Each path is a new rotation, seen through one point. The rows after it are directions, each followed by how far the rotation turns it, in degrees a step (0 if it stays put).
Each turn is a multiple of 5 degrees from 10 to 175, or 0.
Each row of a path follows its step; steps can be skipped.
Path 1:
step 0: [ -8  -5 -12  22  -9   0   3  25   6  15  -1 -15  10  17  -3  -3  38  -2
  -6   2  -6  10   4  11  -1  30  11 -15   2  11  19   3   1  -7  -1  -3
  -7  -2   1  -1 -12   9 -45  25   5   3  -5 -16 -22  -5   8  -5  -2 -14
  -5]
step 1: [ -7   6  10  -3  16  -8 -18   1   5 -10  -7   0 -10   5 -16  16   7   3
  -2  -5  -1  -3 -19  11   5  -9  17   9  14  37  29  -2 -14 -21  22   3
 -11 -16   0 -10  12   5   3 -20 -15  -3  20 -14   3  18   7 -17  25  25
   0]
step 2: [-16  14   0   1 -27   7 -10 -21 -16 -15   4 -20   1  24  -5   8   0   5
 -10  11   6  -9 -24 -11  -1 -15  -6 -25  -2  -5  21   9  26   7 -12 -17
   8   4 -10  16   4   0   0   5   5  -2  16 -29  -4   0  -9  29 -15  15
 -10]
step 3: [ 18   4 -10 -41 -10  -2  24   5  -7  -3  -8   2   6 -14 -18  -5  20  -1
  -2 -22  -2 -21 -18  10 -12  11  -7 -23  -8   8  22   7  -6  10   9  11
   5   5  -4 -11   9  16   3   1   9 -10   1  13  -1  22  25 -10 -18 -15
 -13]
step 4: [-11  -3  10  11  21   3  15   1  16   3 -28 -21  -5 -18 -15  18  13  11
  14  15  14 -13  -6  -3  -1   7 -13   5   9  -5  -8 -17   5   9 -17 -16
   3   4 -16 -14  16  17 -28  16  -8 -17   3 -23  20  15   2   3  10   0
  22]
step 5: [  0  -4  15 -10  -8  19  -6 -18  21   7  11   7  -8  31  -4   9 -12  13
   4 -11   9   9   7  22 -30   5  -1  -9  -5  17  11  13 -11 -10 -26  25
  16  -1   8 -10  14  15 -17 -13 -22   6 -11 -18  -2   4 -11  10   3  -5
 -17]
step 6: [ -4  24   5 -11 -18   7 -28   8   1  16  -4   4 -15   3 -13   6  17  -1
  -6  -3   8   8  16 -18  17  30 -19   1  -1  27  15   7  14  10  14 -30
  -3   4  10  10  12  -3   0   1  18 -24  -9  -4  -1  13  -5   3  19 -13
 -15]
step 7: [ -2   7 -25   4   5  12 -13   9  15 -20   9   6   8   9  -1 -11  26  37
  16 -19   4  -5 -27  -1  -6  -9  20  -4  20   9  16  -5   3   1  -2 -10
  13 -22   1 -18  10   3   5  23   1 -15   7 -10 -11 -22   7 -10  -2 -10
   9]
step 8: [ 18   9   5  18  -8   4 -10  16 -12 -27 -21  -9 -12   7  -8  12  -7  -4
  -2  11 -12 -17 -22   7 -38   6   2  -3 -16   0  18   6  -8   1  10  -7
   0  19  14   3  -9 -15  -3  13 -28 -21  -6 -16   6  26  -7  -6   1  15
  -3]
step 9: [  2  -8  17  -6 -13 -12  19   4  -1  -4   1   5 -17 -20 -10  12  -1  18
   6 -20  11 -11 -20  -7  12  -9 -14 -30  20  18   0  12  -6  -2 -11 -10
   8   0  -8  -9 -18  -4   1 -12  -8  -2  20  -7   6   2 -18  33   2 -19
 -30]
step 10: [ 19  -4  -5   0   6 -17  15   7  12   3 -12 -18   0  26  -3  15   5   5
  -1   4   1  -1   5 -22  -7   3 -32 -10   8  -5  22  12  -9  12   3  27
   0 -16 -18  17  29   1 -12  20  13 -22 -14 -10  -4  -3   0 -11  -8 -25
   0]
step 11: [  7  21  40  -8  11  23  -7  -5   2 -18   8   2 -24  -5 -22  -4 -11  18
  18 -14  19   7  10   7   4 -15   1   4 -17  11   2  -7 -20  -2   7  -7
 -13   6 -20 -17  11  14  -1   6 -12 -23 -12  -6  10  -6  14  -6  -3   0
  15]
Directions:
[-4  3  7 -1 -1 -1  2  6  2  0 -2  2  1  5  2  3  8  6  4  0 -6 -2 -1 -9
  4 -4  2  3  2 -3 -7 -2  5 -2 -8 -3  7 -8 -5 -1  0 -2  5 -5  2  3  5 -1
  4  4  1  2  4  1  2]
140
[ -2   3  -5   6   1  -6  -6   5  -2  -7  -6   2   5   2   0   4   3   2
  -3  -5   7  -1   3   5   3  -2   7  -2   1  -4   5   3  -2 -12  -2  -4
   1   4   7   2  -3  -5   4   0   6   0   3   0  -2   2  -2  -2   1   0
  -2]
55
[ 6  5  4  1 -1 -2  5 -2  5  0  2 -2  7  3  4  0 -5  1 -5 -8 -1 -1 -5  5
  0  6  1  3 -7 -1  5 -3 -2  3  0  3  5 -6 -3  3 -8 -6 -3 -1  6  0 -9 -2
 -1  4  4 -1  5  3  0]
145
[ -2   2   5   7  11   4   3   1   0  -1   4  -3   6   6  -7  -7  -4  -6
   1   4  -2  -3  -3  -1  -1  -1  -3   1   2   0   0  -1 -10   0  -2  -7
   3   4   4  -9   0   0   0  -3  -1   3   2   0  -8   6  -3  -2   2  -2
   0]
100
